[[ -7  18   1   3   3  -4 -10   5 -14]
 [-34  35 -18  11  54 -12   3  34  22]
 [  5 -24  40   1   7   4 -16 -19  10]
 [-31  -5  -7  24  10  -7 -19  -1 -31]
 [ -5  16   9   2   2  -8 -12  -2 -15]
 [ -2  15   6   2   8   0  -8   0 -12]
 [-70 -35 -30  58  17 -15 -29  -6 -64]
 [ 25 -13  30  -5 -48   9 -26 -33 -44]
 [ -8   8   5   5  -1  -6 -15   4  -7]]
|
[[ -8   8   5   5  -1  -6 -15   4  -7]
 [ 25 -13  30  -5 -48   9 -26 -33 -44]
 [-70 -35 -30  58  17 -15 -29  -6 -64]
 [ -2  15   6   2   8   0  -8   0 -12]
 [ -5  16   9   2   2  -8 -12  -2 -15]
 [-31  -5  -7  24  10  -7 -19  -1 -31]
 [  5 -24  40   1   7   4 -16 -19  10]
 [-34  35 -18  11  54 -12   3  34  22]
 [ -7  18   1   3   3  -4 -10   5 -14]]

[[ 35  28 -24  13  -5  52 -23   6  34  32 -18 -25]
 [ 13  -1  -8   8  10  -1  -9  -6  17  18  -8  -7]
 [ 19  27  -9   5  14  16 -20 -10  15  18 -18 -29]
 [ 56  32 -19  12   8  32 -33   0  52  40 -38 -34]
 [ 49  40  -5   7  -6  30 -13 -13  37  11 -32 -48]
 [  8  14 -18 -10   5  19 -11  -6   1  15  -8 -23]]
|
[[  8  14 -18 -10   5  19 -11  -6   1  15  -8 -23]
 [ 49  40  -5   7  -6  30 -13 -13  37  11 -32 -48]
 [ 56  32 -19  12   8  32 -33   0  52  40 -38 -34]
 [ 19  27  -9   5  14  16 -20 -10  15  18 -18 -29]
 [ 13  -1  -8   8  10  -1  -9  -6  17  18  -8  -7]
 [ 35  28 -24  13  -5  52 -23   6  34  32 -18 -25]]

[[-33 -10  12  -9   5 -45  -8]
 [-51  14  36  24 -61 -51  -8]
 [-45  54  13  15 -33 -62  10]
 [-44  43  24  45 -46 -48  -5]
 [-44  43  24  45 -46 -48  -5]
 [-44  43  24  45 -46 -48  -5]
 [-58   7  -9  -5 -39 -54   2]]
|
[[-58   7  -9  -5 -39 -54   2]
 [-44  43  24  45 -46 -48  -5]
 [-44  43  24  45 -46 -48  -5]
 [-44  43  24  45 -46 -48  -5]
 [-45  54  13  15 -33 -62  10]
 [-51  14  36  24 -61 -51  -8]
 [-33 -10  12  -9   5 -45  -8]]

[[ 9  1  0  2  1  9]
 [ 2  0  0 37  3 57]]
|
[[ 2  0  0 37  3 57]
 [ 9  1  0  2  1  9]]

[[ -9 -23   7 -20   7  51  32 -16  13 -21]
 [ -6  23 -14   9 -11 -65 -36  16 -29  18]
 [ 66 -15   6   0 -14  -2   9 -27   6  10]
 [ 12  31  -9  18 -11 -25 -15  26 -16   5]
 [  6 -30   2   2  12   3 -15 -54  32 -10]
 [-33  42 -21   6 -10 -21 -13  39 -15   2]
 [ 25  35  -4   3 -20   8  22  44  -7  18]
 [ 56 -18  20   2  -4   3  16  -7  -2  18]]
|
[[ 56 -18  20   2  -4   3  16  -7  -2  18]
 [ 25  35  -4   3 -20   8  22  44  -7  18]
 [-33  42 -21   6 -10 -21 -13  39 -15   2]
 [  6 -30   2   2  12   3 -15 -54  32 -10]
 [ 12  31  -9  18 -11 -25 -15  26 -16   5]
 [ 66 -15   6   0 -14  -2   9 -27   6  10]
 [ -6  23 -14   9 -11 -65 -36  16 -29  18]
 [ -9 -23   7 -20   7  51  32 -16  13 -21]]

[[  2  73]
 [ 54 -55]
 [ 39  18]]
|
[[ 39  18]
 [ 54 -55]
 [  2  73]]
---
[[ 40 -10  13 -66 -45 -47]
 [ 46 -50 -39  60 -67  33]
 [-10 -20 -17 -15 -16  60]
 [ 39 -26 -67  29  -9  23]
 [ 13   7  16 -17  21 -51]
 [ -6 -21 -43  -6  -8  23]
 [-49  32 -61 -18 -52  70]
 [ -2  -8 -61 -21  66  49]]
|
[[-49  32 -61 -18 -52  70]
 [ 13   7  16 -17  21 -51]
 [ -2  -8 -61 -21  66  49]
 [ 40 -10  13 -66 -45 -47]
 [-10 -20 -17 -15 -16  60]
 [ -6 -21 -43  -6  -8  23]
 [ 39 -26 -67  29  -9  23]
 [ 46 -50 -39  60 -67  33]]

[[ -2  -3  -2  -5   1   4   5  -6 -13  -3]
 [ 35  40  -3   8  -8  20 -13  10   4 -16]
 [ -5   3   0 -14  -3  -7 -15  -6  -4  15]
 [-13 -27   5  19   9  -5  27   8  14 -11]
 [-11   0  39   8  51   1  49  29  10 -60]
 [ -3 -22  -1  31  -1  -3  19  13  27  -7]]
|
[[ 35  40  -3   8  -8  20 -13  10   4 -16]
 [ -5   3   0 -14  -3  -7 -15  -6  -4  15]
 [-11   0  39   8  51   1  49  29  10 -60]
 [ -2  -3  -2  -5   1   4   5  -6 -13  -3]
 [ -3 -22  -1  31  -1  -3  19  13  27  -7]
 [-13 -27   5  19   9  -5  27   8  14 -11]]

[[ 35  -5 -46  19 -27  19]
 [ 63   0  10  43  -5 -36]
 [  2 -12  -7  28  -2 -56]
 [ 16 -14  -7  13 -15  -4]
 [ 18  34  18  38 -70   0]
 [-30  41 -34 -44 -18  11]
 [-21 -58 -12 -18  -9  -5]]
|
[[-30  41 -34 -44 -18  11]
 [ 18  34  18  38 -70   0]
 [ 63   0  10  43  -5 -36]
 [ 35  -5 -46  19 -27  19]
 [  2 -12  -7  28  -2 -56]
 [ 16 -14  -7  13 -15  -4]
 [-21 -58 -12 -18  -9  -5]]

[[ 26  -9  44]
 [-38  14  64]
 [ 32 -12  40]]
|
[[-38  14  64]
 [ 26  -9  44]
 [ 32 -12  40]]

[[  0 -47  26   7 -36]
 [ 22 -15  11  12  -2]
 [  4  72   4  -6  26]]
|
[[  4  72   4  -6  26]
 [ 22 -15  11  12  -2]
 [  0 -47  26   7 -36]]

[[  1  41  23 -68]
 [  0 -64  36 -26]
 [ 29 -74  48  70]
 [-63 -44   8 -47]
 [ 39 -31  39  73]
 [-30 -37 -15 -35]
 [-28  71  57  65]
 [  6 -58  37   5]]
|
[[-28  71  57  65]
 [  1  41  23 -68]
 [ 39 -31  39  73]
 [-30 -37 -15 -35]
 [-63 -44   8 -47]
 [  6 -58  37   5]
 [  0 -64  36 -26]
 [ 29 -74  48  70]]
